In the data rows, 128 means zero.
Here are some points:
Array([157, 156, 161, 157, 160, 157, 157, 171, 166, 172, 161, 159])
Array([172, 170, 175, 171, 180, 175, 177, 148, 149, 145, 151, 146])
Array([119, 123, 129, 117, 118, 117, 119, 142, 161, 139, 113, 150])
Array([129, 130, 140, 132, 126, 140, 132, 170, 238, 154, 155, 174])
Array([140, 132, 146, 130, 131, 140, 144, 201, 175, 218, 255, 205])
Array([161, 161, 155, 158, 167, 159, 149,  98,  89,  70,  86, 103])
Array([168, 188, 165, 162, 168, 166, 164, 114,  50, 119, 125, 120])
Array([160, 162, 160, 159, 160, 164, 152, 127, 118, 115, 113, 121])
Array([170, 170, 173, 187, 178, 174, 167, 126, 107, 133, 129, 130])
Array([ 25,  10,  34,  37,  25,  22,  39, 105, 123, 121, 122, 102])
Array([ 82,  75,  90,  86,  84,  82,  83,  98, 108,  78,  93,  98])
Array([133, 140, 129, 128, 121, 130, 129, 109, 117, 115, 116, 107])
Array([199, 195, 186, 181, 189, 195, 184, 141, 140, 137, 135, 148])
Array([120, 125, 124, 121, 114, 116, 124, 136, 167, 150, 101, 131])
Array([ 70,  74,  73,  79,  73,  69,  76, 114, 124, 129, 124, 119])
Array([159, 180, 150, 159, 159, 165, 149, 103, 113,  78,  91, 106])
Array([85, 86, 82, 80, 74, 86, 75, 53, 84, 46, 13, 58])
Array([165, 164, 164, 165, 166, 163, 160, 144, 134, 133, 134, 139])
Array([138, 140, 127, 137, 143, 133, 131,  79,  49,  79,  81,  70])
Array([145, 145, 145, 146, 138, 143, 143, 178, 138, 206, 240, 180])
Array([182, 181, 185, 183, 195, 186, 182, 178, 172, 185, 193, 181])
Array([174, 173, 180, 178, 171, 178, 175, 170, 159, 174, 189, 173])
Then 18 other points, each followed by its number:
Array([132, 135, 129, 148, 145, 137, 132,  79,  97,  22,  66,  77]) 0
Array([72, 78, 79, 77, 79, 80, 76, 90, 98, 86, 69, 81]) 1
Array([ 26,  33,  33,  30,  24,  24,  31, 106, 122, 119, 122, 107]) 2
Array([153, 153, 153, 169, 157, 156, 154, 149, 145, 130, 135, 142]) 3
Array([128, 128, 139, 127, 127, 132, 138, 220, 255, 185, 190, 225]) 4
Array([181, 176, 169, 179, 179, 177, 176, 123, 117, 110, 116, 124]) 5
Array([ 93,  97,  89,  99, 102,  98,  87,  60,  87,  24,  41,  64]) 6
Array([ 70,  70,  76,  71,  77,  70,  76,  94,  99, 100, 100,  92]) 7
Array([167, 167, 167, 168, 168, 163, 166, 162, 151, 186, 165, 164]) 8
Array([122, 119, 122, 123, 126, 129, 121, 122, 124, 123, 122, 119]) 9
Array([154, 166, 151, 150, 155, 152, 153, 137, 137, 138, 132, 140]) 10
Array([103, 104,  95, 101, 105, 106, 102,  60,   0,  79,  74,  57]) 11
Array([107, 103, 109, 107, 110, 110, 119, 183, 162, 189, 187, 174]) 12
Array([146, 139, 146, 148, 156, 154, 151, 142, 138, 132, 133, 129]) 13
Array([168, 159, 168, 160, 164, 168, 162, 164, 160, 159, 163, 159]) 14
Array([ 64,  56,  75,  69,  61,  62,  74, 115, 128, 128, 127, 113]) 15
Array([137, 145, 134, 139, 140, 129, 139, 148, 138, 148, 155, 141]) 16
Array([ 89,  87,  99,  78,  73,  85,  87, 143, 193, 147, 143, 147]) 17
Which three of these numbered points are nearest to each point below, ignoring the 2 directions in which the first points spread most? Their numbers follow each, nearest first.
Array([108, 105, 102, 104, 102, 107, 109,  97, 124,  57,  85, 106]) > 6 0 5
Array([108, 110, 107, 103, 109,  98, 106, 101, 146,  85,  57, 101]) > 17 4 14
Array([121, 119, 122, 117, 110, 118, 130, 194, 182, 200, 204, 183]) > 12 16 1
Array([154, 159, 160, 156, 160, 162, 159, 177, 167, 202, 191, 180]) > 8 1 9
Array([130, 126, 121, 128, 132, 131, 125,  90,   0, 135, 144,  94]) > 11 2 7
Array([104, 113, 108, 111, 101, 111, 108, 131, 132, 131, 127, 130]) > 1 10 9
Array([126, 133, 129, 130, 132, 127, 126, 122,  34, 150, 173, 128]) > 11 2 7
Array([ 68,  71,  68,  59,  68,  64,  68,  88, 113,  97,  75,  90]) > 10 1 9
Array([134, 136, 127, 133, 135, 129, 134, 112, 126, 116,  98, 113]) > 10 14 5
